In the rows, 128 means zero.
Named turns come first, each shown by rows before and after it. Which turns, in which order, take the first row of each pair that follows to the second? Write the first one first, as in the answered first pair.
turn besa:
[106 123 126 134 138 125 152 139 102 113 136 159 113  98 116 180 127 133
 160 105 131 136 147 141 131  97 124] |-> [142 123 129 168 124 135 114 119 143 141 147 166 109 114 123 191 126 149
 146 109 104 106 137 134 102 138 117]
[165 124 129 105 122  88 117 144  56 122 112 107 131 133 134 201 143 170
 118 119 125 178 145 184 150 121 100] |-> [185 120 143 129 111 100  88 125  95 157 121 110 134 164 138 204 143 182
  97 129 105 146 135 171 124 160 102]
[130  93  92 120 114 130 139 135 172 133 156 138 135 152 141 173 177 158
 106 107 127  94 114 129  78 136 139] |-> [111  92  88  75  96 128 157 145 169 133 142 119 146 149 143 146 153 144
 104 119 134  88 113 109  98 132 137]
[142 149  88 118 133 112 142 177  57 134 105 142 106 118 142 120 167  99
 134 152 145 175 121 158 143 120 174] |-> [174 149  94 178 135 111 103 158  90 156 119 158  97 141 146 144 179 113
 120 149 123 156 114 162 109 153 166]
turn nilas:
[153 126 132 120 121 128 118 108 153 142 124 167  95 135 135 162 113 170
  72 113 124 143 156 151  87 140 129] |-> [142 119 126  75 104 130 119 114 163 148 108 141 111 141 137 113  91 152
  61 143 123 133 151 124 117 155 132]
[119 101 123 121 151 113 124 162 121 103 150  89 138 123 102 106 117  86
 113 149 187 149 115 105 157 155 133] |-> [129 106 125 168 168 103 119 153 112  95 169 119 115 111 102 159 143  97
 120 116 186 161 126 127 139 138 125]
[113 120 113 124 109 106 121 129 139 119 117 140 111 120 113 100 137 120
 112 132 126 139 134 151 102 139 135] |-> [117 119 112 126 109 106 121 123 139 121 120 153 108 118 107 109 134 126
 113 126 126 139 134 150  99 140 132]
turn begam:
[134 135 144 143 169 100 117 138 135 115 127 126 134 133 139 106 166 131
 139 136 129 149 130 147 125 136 139] |-> [143 137 143 149 166 105 107 129 142 129 129 120 136 136 141 102 160 133
 134 137 126 139 126 142 118 149 144]
[169 143 160 165 132 120 110 139 125 137 133 149 126 135 119 125 135 128
 108 116 111 130 115 143 123 162 110] |-> [160 139 152 165 139 116 124 141 111 123 135 160 121 126 122 139 143 128
 113 102 121 138 120 148 120 140 103]
[143 137 117 121 128 139 109 123 139 140 113 109 133 158 145  86 132 120
 111 156 127 119 113 113 144 154 133] |-> [148 134 127 149 121 137 110 101 156 152 128 136 123 156 135 146 122 140
 113 127 118 107 116 117 106 150 118]
[146 131 120 120 121 126  93 118 164 137 108 123 147 130 130 125 106 125
 107 137 117 113  98 120 126 167 124] |-> [140 130 116 136 121 121 112 110 156 135 128 153 133 112 122 174 107 142
 124 103 119 111 110 129 106 143 115]
Then:
Each pair is two turns apart.
[131 126 127 142 134 127 126 122 128 135 145 140 132 120 120 152 133 126
 128 112 113 113 133 126 119 133 122] |-> [128 124 124 120 141 128 128 142 110 126 129 123 137 121 123 116 140 105
 126 133 125 138 130 127 144 126 131]
begam then begam
[117  95 164 164 182  77 121 121 147 125 143 163  91  83 137 167  88 166
 167 100 123 205  93  94 138  57  87] |-> [136  87 170 123 140  93  82 113 198 170 126 115 125 129 148  91  53 150
 131 161 107 150  70  43 150 127  98]
besa then nilas
[156 132  94 101 110 154 116 125 136 134 101 121 149 132 110 107 126 116
 122 130 130 133 126 139 130 156 143] |-> [152 133  94 127 118 147 125 115 129 127 124 144 130 117 105 167 129 139
 133  98 133 132 138 152 100 132 141]
begam then begam
[122 142 134  53  80 101 167 134 195 135 135 102 129 121 104  81  74 160
 122 140  76 114 113  95 119 113  98] |-> [107 145 131  71 108  87 200 139 159 101 140 130 110  89  98 132  89 164
 145  94  87 147 137 124 116  67  94]
begam then besa
[116 133 127 111  89 111 109  81 105 150 143 146 124  91  66 207 114 143
 124  55  89 114 121 123 119 121 145] |-> [ 99 128 122  71  71 113 118  86 105 148 139 136 136  92  67 184  98 136
 123  70  96 106 114 111 136 116 148]
besa then besa
[148  81 146  61 158 161  77 147 106 137 114  68 142 126 116  61 175 105
 129 171 146 194 129 161 156 153 157] |-> [182  87 156 125 179 163  46 133 121 147 125  95 122 139 119  98 199 120
 125 149 133 192 128 182 128 167 156]
besa then besa
[103 159 144 112 181 113 146 157 104  82  88 162  90 113 119 124 181 137
 153  97 110 187 111 130 121  93 120] |-> [128 140 151 101 132 139 100 120 188 148  89 143 114 165 129  93 132 147
 109 133  75 105  85  75  97 179 123]
besa then besa
[104 124 116 118 127 140 139 125 124  93 135 140 137 115 129 130 115 127
 142 125 138 154 145 123 136 121 138] |-> [129 119 124 150 125 144 109 106 159 119 144 145 132 134 133 142 112 141
 127 132 117 135 144 119 112 150 136]
besa then besa
[127 128 130 139 148 118 141 133 116 116 140 147 122 118 125 137 134 128
 137 113 136 142 142 127 124 115 132] |-> [144 130 128 130 137 121 117 133 125 129 135 127 137 144 133 100 127 119
 116 139 134 130 131 106 134 145 139]
begam then begam
[108 130  91  85 108 116 158 156  97  94 122 118 123  89 113 130 126 119
 137 126 155 162 135 119 149  98 126] |-> [167 121 111 164 105 131  90 114 162 148 142 132 116 135 114 162 140 145
 108 131 113 115 119 121  92 169 119]
besa then besa
[102 124 132 119  95 136 134 114 156 157 166 153 117 109 127 206  80 140
 127  98  90  97 142 105  91 112 117] |-> [ 82 122 124  94  99 129 156 130 128 131 156 147 119  86 123 199  81 131
 134  92 108 121 147 111 111  82 120]
besa then besa
[148 136  99 151  98 142 131 119 121 104 115 151  88 150  97 156 145 102
 109 109 130 153 142 108 111 153 116] |-> [151 137  96 136  97 140 137 131 111 100 102 133  93 155 101 123 148  88
 104 126 137 161 137 106 131 151 121]
begam then begam
[101 146 123  78  87 131 180 146 108 100 137 129 155  87 127 101  99 134
 162 134 143 118 150 100 162 107 123] |-> [133 158 127 115 128 128 161 167  90  90 125 123 145 100 138  67 157 118
 153 148 153 160 150 131 176 114 136]
besa then begam
[176 140 136  79 116 127 165 133 112 136  75  73 146 100  78 115 173 140
 158 129 115 172  66 151 116  89 146] |-> [206 140 147 125 111 130 124 110 154 168  85  86 137 123  82 133 178 154
 138 129  93 144  59 143  87 127 141]
besa then besa
